(in the rows, 128 means zero)
Each path below is one point turned by a fixed rotation once a step. After each direction that follows a path, write how fast that rotation turns it, in degrees per step (0 if it stays still).
Each turn is a multiple of 5 degrees from 10 to 175, or 0.
Path 1:
[137 119 126 134 125 131 121 133 122 135 126 137 130 124 130 119 135 126
 122 127 145 123 127 128 123 129]
[133 121 125 132 130 133 122 132 130 150 130 130 135 123 128 120 134 126
 127 126 137 136 123 123 124 128]
[130 109 129 131 129 137 116 132 130 139 128 135 136 123 130 130 127 132
 124 125 138 131 129 132 128 128]
[134 119 121 134 126 134 123 132 123 136 126 131 132 125 129 124 134 133
 125 129 150 127 135 127 122 127]
[127 122 123 137 130 129 117 135 129 145 128 130 132 123 130 125 133 131
 122 125 139 129 120 122 119 127]
[135 114 130 132 127 135 117 132 127 138 126 140 136 126 132 122 131 125
 122 125 137 127 124 132 127 131]
[136 118 124 131 127 137 125 130 125 143 130 129 135 122 126 121 133 128
 130 128 144 135 135 125 125 127]
[125 115 125 132 131 133 117 134 132 142 128 127 133 123 130 133 130 137
 122 125 142 130 127 127 124 124]
[132 119 123 136 125 134 118 132 124 134 123 138 132 128 133 124 132 129
 121 128 144 123 127 132 122 131]
[135 121 124 135 128 129 122 132 124 145 129 131 132 120 126 119 135 124
 126 125 140 131 125 121 121 129]
[131 112 132 129 130 135 118 133 133 144 128 133 136 123 130 127 131 131
 123 125 137 131 124 130 129 125]
[133 117 121 134 125 140 121 129 124 136 126 134 135 127 131 126 130 132
 126 129 146 131 135 132 124 129]
[129 119 122 136 129 127 119 135 124 141 129 128 129 119 127 127 133 132
 123 124 144 127 127 121 119 127]
Speeds:
[126 128 129 128 128 130 126 132 126 129 132 132 127 125 126 128 129 129
 125 133 129 131 129 128 128 129]
0
[127 123 133 126 129 126 126 130 130 126 128 129 127 126 128 131 127 129
 126 126 127 124 126 129 130 127]
135
[128 125 129 125 129 132 129 127 130 128 129 126 130 128 127 131 126 130
 131 129 129 132 133 130 131 126]
85
Path 2:
[125 129 136 126 139 132 129 132 121 148 131 130 122 132 114 122 127 122
 133 131 130 128 130 128 131 131]
[122 131 132 123 131 120 128 135 116 141 133 124 129 135 111 128 133 123
 134 128 134 127 128 125 128 133]
[122 134 131 116 129 127 127 133 113 144 131 127 124 124 119 121 128 127
 134 131 125 130 130 123 125 135]
[126 129 135 126 139 132 128 132 121 148 131 131 121 131 115 121 128 123
 133 131 129 129 130 128 131 130]
[122 131 132 124 132 120 128 135 117 142 133 124 129 135 111 128 134 122
 134 128 135 127 128 125 129 133]
[121 134 131 117 128 126 127 133 112 143 131 127 125 124 118 121 128 127
 133 131 125 129 130 123 125 136]
[126 129 135 125 138 132 127 132 119 149 130 132 120 131 116 120 128 123
 133 131 128 129 130 127 130 131]
[123 130 133 124 134 121 129 135 118 142 134 124 128 135 111 129 133 122
 134 127 134 127 127 125 131 133]
[121 134 131 117 127 125 127 133 112 142 131 126 126 126 116 122 127 127
 134 131 126 129 131 124 124 136]
[126 129 134 126 137 132 126 132 118 149 130 133 120 130 117 119 128 123
 133 131 127 129 130 127 130 131]
[123 130 133 124 135 122 129 134 119 144 134 124 127 134 111 128 134 121
 134 127 133 127 127 125 131 132]
[120 135 132 117 127 124 127 134 113 141 131 126 127 126 116 123 127 127
 134 131 127 129 131 123 124 136]
[126 130 133 125 136 132 126 132 117 149 130 134 120 130 118 119 128 124
 132 131 127 129 130 127 128 131]
Speeds:
[127 127 131 130 130 127 130 129 132 126 130 125 131 129 123 132 127 126
 129 128 132 127 129 129 130 128]
115
[127 129 131 128 128 132 128 127 129 127 128 129 128 124 127 126 122 129
 128 131 127 128 132 129 126 130]
120
Path 3:
[123 122 125 118 126 122 120 118 125 129 123 125 125 128 140 132 113 121
 128 136 135 122 130 126 124 129]
[127 131 137 128 128 133 114 126 121 123 125 128 128 128 140 138 114 120
 123 132 129 131 123 132 125 132]
[121 135 118 118 122 127 114 125 126 127 126 126 126 127 134 131 117 125
 126 132 127 126 117 128 116 127]
[120 127 133 125 124 123 123 118 123 129 121 129 125 129 143 127 115 118
 121 131 137 123 126 126 123 132]
[124 132 129 118 130 128 116 128 121 121 130 127 128 125 138 139 112 121
 128 137 127 127 126 130 130 129]
[126 127 124 125 121 132 112 121 128 130 122 122 126 131 134 134 115 122
 122 130 128 126 121 130 114 131]
[120 135 131 122 127 123 118 122 120 125 123 134 125 126 144 128 123 123
 127 135 137 126 120 127 121 130]
[118 129 126 121 127 126 122 127 124 125 128 125 128 128 138 134 105 118
 123 128 125 126 125 127 127 127]
[129 129 129 121 122 131 112 122 126 127 124 124 124 128 132 134 120 118
 122 140 135 124 123 129 121 133]
[121 131 126 125 128 126 115 122 121 128 122 131 127 127 147 133 117 129
 132 130 128 128 124 129 117 128]
[117 133 131 121 124 126 120 126 125 124 127 127 125 127 135 130 114 115
 117 127 130 127 117 128 126 128]
[126 126 123 118 125 126 117 122 124 128 126 125 127 129 136 132 114 121
 128 143 134 121 129 124 124 131]
[128 130 136 127 128 131 116 122 122 126 121 128 126 128 144 137 115 124
 125 127 129 128 125 136 120 130]
Speeds:
[128 126 128 126 129 128 125 132 130 125 124 129 126 130 129 126 127 128
 131 125 128 127 127 127 129 134]
0
[130 130 123 128 124 130 127 130 130 129 129 126 129 130 124 125 127 127
 125 131 128 125 127 127 125 130]
125
[126 123 127 126 127 127 127 124 132 129 128 125 125 126 124 130 130 126
 127 127 129 128 126 127 128 127]
135
[132 128 128 130 128 132 123 127 128 128 127 128 128 128 128 132 131 131
 130 128 126 130 127 130 124 129]
100
